In the data rows, zero lies at 4.5, halfway between 4 and 5.
Some points, one per row:
[8, 5, 4, 6, 4, 2, 2, 4]
[5, 5, 6, 3, 2, 8, 2, 4]
[5, 5, 5, 5, 3, 7, 1, 2]
[4, 4, 5, 4, 3, 9, 3, 4]
[5, 3, 5, 5, 3, 8, 2, 4]
[7, 4, 4, 3, 4, 2, 6, 5]
[7, 1, 5, 4, 3, 6, 4, 6]
[6, 6, 4, 3, 2, 7, 3, 3]
[8, 2, 4, 5, 5, 3, 3, 6]
[7, 2, 5, 4, 3, 5, 5, 6]
[6, 6, 5, 2, 2, 7, 3, 4]
[5, 2, 6, 5, 3, 7, 1, 6]
[7, 5, 5, 2, 2, 6, 4, 3]
[4, 2, 6, 5, 5, 6, 1, 6]
[6, 6, 5, 5, 3, 7, 1, 4]
[5, 6, 5, 4, 3, 8, 1, 4]
[4, 4, 5, 4, 2, 6, 3, 7]
[6, 3, 5, 4, 4, 8, 1, 5]
[6, 5, 4, 3, 1, 7, 3, 4]
[7, 2, 5, 4, 4, 5, 4, 6]
[7, 5, 5, 5, 2, 6, 2, 4]
[7, 5, 4, 0, 5, 5, 5, 2]
[7, 4, 5, 2, 3, 6, 2, 4]
[8, 4, 4, 3, 4, 3, 5, 6]
[8, 3, 5, 2, 4, 5, 3, 4]
10 more points follow, each with its number after it:
[5, 6, 5, 4, 4, 8, 2, 3] 0
[6, 6, 5, 4, 2, 7, 3, 3] 1
[6, 5, 5, 3, 3, 7, 2, 3] 2
[4, 5, 4, 4, 3, 9, 3, 3] 3
[6, 5, 4, 6, 7, 5, 0, 4] 4
[6, 6, 6, 5, 3, 4, 1, 4] 5
[4, 6, 5, 2, 3, 8, 4, 3] 6
[7, 6, 4, 4, 1, 6, 3, 4] 7
[4, 2, 5, 3, 4, 7, 2, 6] 8
[6, 2, 5, 5, 3, 6, 3, 6] 9
Which of these numbered points is nearest to each point below, ignoring the direction in which the first points spread most? Its number follows each.
[6, 4, 4, 6, 5, 7, 1, 4] > 4
[7, 4, 5, 5, 3, 4, 1, 6] > 5
[6, 1, 5, 5, 3, 6, 4, 6] > 9
[6, 6, 4, 6, 3, 7, 0, 3] > 5
[6, 4, 5, 6, 4, 6, 0, 4] > 4
[6, 5, 5, 4, 2, 7, 3, 3] > 1
[6, 7, 4, 6, 3, 6, 3, 2] > 1
[5, 6, 5, 4, 4, 8, 1, 3] > 0
[7, 5, 5, 1, 3, 3, 7, 3] > 6
[6, 6, 5, 3, 2, 7, 3, 4] > 1
[5, 6, 6, 5, 2, 6, 2, 4] > 5
[6, 2, 5, 5, 3, 7, 3, 5] > 9
[6, 2, 5, 2, 4, 7, 2, 5] > 8
[7, 1, 5, 5, 3, 6, 4, 5] > 9
[6, 2, 5, 6, 4, 6, 2, 5] > 9
[6, 1, 5, 3, 5, 7, 2, 6] > 8
Now 10 new points, numbered from 0 again:
[3, 3, 3, 3, 7, 6, 5, 6] 0
[6, 3, 5, 4, 3, 8, 2, 4] 1
[4, 6, 5, 5, 3, 8, 1, 3] 2
[5, 6, 6, 4, 5, 7, 1, 2] 3
[6, 7, 5, 4, 2, 7, 3, 4] 4
[6, 5, 5, 2, 3, 7, 1, 5] 5
[7, 1, 5, 5, 5, 5, 4, 5] 6
[6, 5, 5, 2, 2, 7, 3, 4] 7
[7, 5, 4, 2, 2, 4, 8, 5] 8
[5, 3, 5, 4, 4, 8, 3, 4] 9
The same question for these:
[5, 6, 5, 5, 3, 7, 1, 3] > 2
[6, 7, 5, 3, 2, 4, 4, 4] > 4
[6, 7, 3, 4, 4, 5, 6, 3] > 4
[6, 5, 4, 4, 5, 8, 2, 2] > 3
[6, 1, 5, 5, 4, 6, 4, 5] > 6
[8, 4, 5, 2, 2, 5, 5, 4] > 7
[7, 4, 4, 3, 2, 6, 6, 4] > 8
[7, 1, 5, 3, 5, 3, 6, 6] > 9
[6, 5, 6, 2, 2, 7, 3, 3] > 7
[7, 4, 5, 3, 1, 4, 6, 5] > 8
[5, 6, 5, 5, 3, 7, 1, 3] > 2
[8, 4, 5, 3, 4, 4, 5, 2] > 3
[6, 2, 6, 2, 5, 3, 6, 4] > 9
[6, 2, 5, 5, 4, 7, 2, 5] > 6
[6, 4, 5, 4, 3, 8, 1, 4] > 1
[6, 6, 5, 3, 3, 7, 1, 4] > 5
